Here are some points, each followed by its number:
array([3, -20, -25, 38, 49, -22, -26, -23, -53, -15, 55, 3, 6, -8, 20, -13, 48, 21, -4, -68, 39, -9, 28, 42, -15, -57, -34, 60, 7, -3, 27, -42]) 0
array([28, 40, 11, 12, 3, -23, 7, 54, 12, 3, 14, 3, -33, -9, -8, -16, -35, -4, 28, -5, 40, -21, -3, -35, -27, -42, 2, -22, -1, -41, -34, 49]) 1
array([-7, -11, 24, -45, -8, -15, 5, 6, -11, 32, 69, 24, -29, -14, 23, 26, -22, 77, 22, 37, 65, -10, 8, -25, -69, -54, -33, -21, -10, -13, 41, -46]) 2
array([-31, -10, 36, -52, 19, 5, -4, -30, 18, -18, 104, -34, 19, 52, -70, 35, 0, 53, 1, 41, 16, -3, -52, -27, 82, -45, 3, -14, -17, -37, 10, 46]) 3
array([16, 20, -7, -24, -8, -22, -25, 6, 69, 4, 34, 2, 39, -10, -50, -17, -57, -24, 16, -43, 42, 13, -26, -57, 116, -36, 51, -33, 9, 20, -28, 77]) 4
array([38, 23, -20, 12, -8, -27, -24, -18, -66, -40, -20, 33, -1, 27, 54, -19, 33, 21, -20, 24, 31, 6, 9, 41, -19, 41, -33, 39, -11, -4, 42, -75]) 5
array([-15, -10, 14, 13, 1, 29, -22, 3, 75, -19, -79, -73, 3, -6, -4, 2, -43, 9, -5, 55, -36, -7, -29, -11, 41, 46, 2, -47, 13, 51, 37, 52]) 6
array([48, -5, 11, 33, 19, -29, 5, 12, -3, -20, 75, -59, -23, -21, -23, -31, 28, -61, -18, -47, 27, 4, 6, 24, -38, 7, 6, 52, -5, 31, 22, -37]) 7
array([41, 4, 9, 34, -27, -3, -18, 27, -33, -18, -50, -31, -1, -15, 5, 2, -25, 26, 37, -45, -23, -12, -44, 38, 3, -1, 8, -3, 39, -18, 82, -20]) 8
array([47, 5, 15, -8, 14, 22, 19, 11, -31, 19, 50, -32, -42, -40, -26, -31, 77, -75, -18, 38, 41, 3, 18, -1, -36, -47, 30, -15, -17, 11, -13, -16]) 9
array([-47, -9, -8, 28, 0, 19, 0, 0, -97, -13, -51, 45, 11, 6, -24, -5, -9, 54, -8, -46, -12, 19, -16, 83, 37, -6, 42, -9, -31, 18, -38, 6]) 10
array([-36, 12, 8, -6, -22, 10, -5, -5, 2, 69, -69, 58, -12, 34, 3, 30, -4, -13, 13, 36, -56, 6, 2, 28, -19, 30, -20, -32, -17, 11, -63, -51]) 11
array([-8, -13, -3, -22, -3, 2, 28, -19, 9, 12, -75, -10, -3, -39, -13, -33, -22, 69, 4, 16, 33, 10, -69, 36, 32, -57, 24, -15, 31, 21, -42, 122]) 12
array([18, 13, -30, -6, 43, -10, 33, 22, 20, -10, -7, 42, 0, -68, -54, -17, 2, 11, 5, -78, 40, 1, 4, -74, 49, 20, 21, -40, -39, 7, 24, 29]) 13
array([-16, -21, 6, 5, -28, -18, 35, 6, -41, -3, -52, 63, -11, 5, 14, 51, -29, -5, 52, 95, -16, 13, 0, -46, 22, -32, -1, -30, -16, -40, -28, -8]) 14
array([-47, -41, -4, 60, -6, -45, 24, 22, 5, -40, 2, -11, 6, 18, 35, 3, -1, 15, 46, -36, -58, 8, -48, -51, 19, 20, 11, -52, 23, -11, 47, 47]) 15
array([-1, 5, 49, 37, -35, -8, 2, 22, 24, 6, 29, -26, 51, -49, -40, -12, -17, 19, -12, 11, -5, -23, -2, 23, -66, 12, -2, -1, -7, 15, 27, -51]) 16
array([5, 32, -13, -2, -23, 56, -6, -22, -8, 13, -49, 8, -28, -43, 19, 69, 17, -58, -9, 39, -33, 6, 28, 28, -19, 36, 15, -67, 1, -17, -5, -33]) 17
array([28, 26, 14, -6, -34, 12, -16, -14, 14, 51, 44, -2, 26, -8, 55, -7, 15, 4, -12, 16, 4, 1, -12, 2, -72, -35, -8, 6, -35, -23, 90, -60]) 18
array([4, 3, -12, 26, 1, 15, -4, 9, -34, -5, 3, -35, -30, -12, -17, -37, -2, -27, -4, -27, -34, 17, 44, 22, 22, -6, 34, 32, -6, 60, 49, -54]) 19
array([-16, 11, 7, 12, -12, -17, -13, 2, 4, 26, -39, -6, -8, 40, 70, -13, 3, -4, -11, -42, -30, 15, 21, 76, -28, -7, -1, 34, 0, -53, -14, -31]) 20
array([-47, 5, 25, -23, -30, -39, 42, -22, 10, 39, -30, 27, -22, -31, 51, 13, 1, -34, 20, 9, 0, -13, 44, -7, 24, 33, -28, -41, 19, -23, -28, 42]) 21
array([18, 0, -22, 45, 14, -38, 8, 6, -19, -3, -17, -8, 4, -25, 56, -11, 30, -75, -11, 24, -20, -7, 66, 30, 15, -36, -16, 35, -2, -17, 23, -72]) 22
array([-39, -25, 16, 39, -6, 42, 25, 28, 21, 16, -55, 37, 11, 68, -55, 27, -18, -15, 22, -27, -45, 16, -19, -23, -10, -44, 19, -57, -27, -43, -18, 3]) 23
array([-3, -21, 9, 29, -17, 24, 5, -33, -36, -4, -61, 23, -9, -43, 20, -19, 18, -8, -14, -42, -52, 14, 27, 38, 17, -2, -6, 33, -21, 70, 70, -3]) 24
array([3, 39, 0, 16, -8, -51, -13, -14, -95, 21, 4, 27, 8, -29, 21, 14, 25, -60, -10, -55, 35, -16, 3, -1, 6, 53, -5, 33, -1, 45, 33, -37]) 25
array([9, -19, 6, 14, 0, 66, -18, 3, -30, 25, -48, 20, -17, 56, 20, 25, -22, -32, -12, 25, -66, 13, 15, 44, -29, 13, -17, -18, -7, -10, -35, -48]) 26
array([45, 53, 4, 45, -7, -5, 12, 3, -38, 22, -60, -19, -3, -50, 6, 22, -3, 38, 42, -75, -38, -11, -19, 11, -79, -33, -9, -15, 5, -13, 18, 9]) 27
array([-22, 1, 10, 3, -18, 26, 17, -16, 7, 11, -25, 2, 30, -37, 65, 75, -9, -27, -4, 80, 15, -23, -39, -21, -50, 49, 14, -43, -10, -18, -57, -41]) 28
Which three points above are nearest to each new point by angle? Their numbers follow each, smallest number first.
array([18, 25, -13, 2, -12, 11, 7, -28, -76, -17, -66, 36, -18, 14, 23, 33, -3, 24, 10, -18, -20, 1, 10, 22, 77, 19, 42, 60, -38, -22, -86, -31]) -> 10 11 14
array([32, 30, -25, -35, 25, -12, -14, -18, 72, -16, 87, -69, -4, -14, -9, -54, 33, 9, -7, 2, 14, 0, -19, 17, 17, -18, -3, 42, 12, -35, 38, 73]) -> 3 4 7
array([-2, -31, -24, -12, -8, 61, -23, -22, -33, -33, 30, 32, 14, 45, 9, 15, -1, -68, -24, 24, -70, 10, 63, 21, -17, 99, -12, 16, 0, 19, -82, 39]) -> 11 17 26
array([-17, 14, 13, -12, 29, 2, -13, 30, 119, -20, 4, -57, -7, -8, -20, 7, -8, -24, -23, -38, 27, -17, 40, -43, -13, -31, 30, 21, -3, 28, -65, 43]) -> 1 4 6
array([-33, 5, -16, -45, 10, 12, 4, 12, 49, 44, 110, -62, -13, 10, 14, 18, -12, 10, 11, -12, 46, 4, -38, 11, -18, -89, 38, -58, 10, -5, -53, 38]) -> 1 3 4
array([-5, 21, -8, -34, -14, 56, 14, -34, 93, -13, 29, 16, -36, 17, -14, -4, -19, -20, -6, 12, 12, -13, -68, -50, 34, 57, 69, -65, 15, 14, -44, 70]) -> 3 4 6
array([-16, -6, 0, -32, 47, -55, 0, -18, -19, -10, 1, -15, 76, -15, -11, 16, 79, -5, -31, 110, -16, -7, 28, -68, 51, 18, -19, -1, -15, -45, 17, 30]) -> 3 14 21
array([-26, -10, -17, -29, -22, -63, -23, 16, 11, -13, -65, 33, 21, 41, -21, -24, -48, 38, -8, 106, 13, -18, 9, 48, -16, 43, 20, 38, -2, 37, 83, -16]) -> 5 6 16
array([-69, -15, 3, 7, -23, -29, -17, -8, 6, 9, 59, 19, 38, 7, -59, -23, -19, 38, -7, 32, 39, 6, 32, -46, 61, 18, -33, 18, 10, 56, 19, -37]) -> 2 3 4
array([47, 21, 17, 15, 1, -16, -19, 2, -13, 11, 18, 3, -5, -17, -19, -32, -31, 35, -9, 77, 25, -12, -50, 29, -98, 13, -41, 31, 4, -63, 59, 67]) -> 1 2 18
array([-37, 34, 7, -8, 22, -9, 7, 24, -37, -6, 90, 4, -3, -38, -27, -28, 14, -20, -14, 0, 70, -10, -45, -31, 38, -56, 9, 19, -5, -1, 17, 39]) -> 3 4 9
array([51, 15, 20, 58, 4, 7, -2, -35, -67, -19, 22, -29, -3, 11, -12, -4, 53, -51, -18, -60, 5, 16, -18, -1, -38, 31, 11, -30, 33, 12, 5, -44]) -> 7 9 25
array([25, 17, -29, -31, -45, -41, 22, 15, -42, 48, -22, 30, 52, 25, 2, 36, 20, 40, 45, -51, 7, 15, -11, 2, -43, -2, -14, -69, 18, -54, -10, -29]) -> 2 11 27
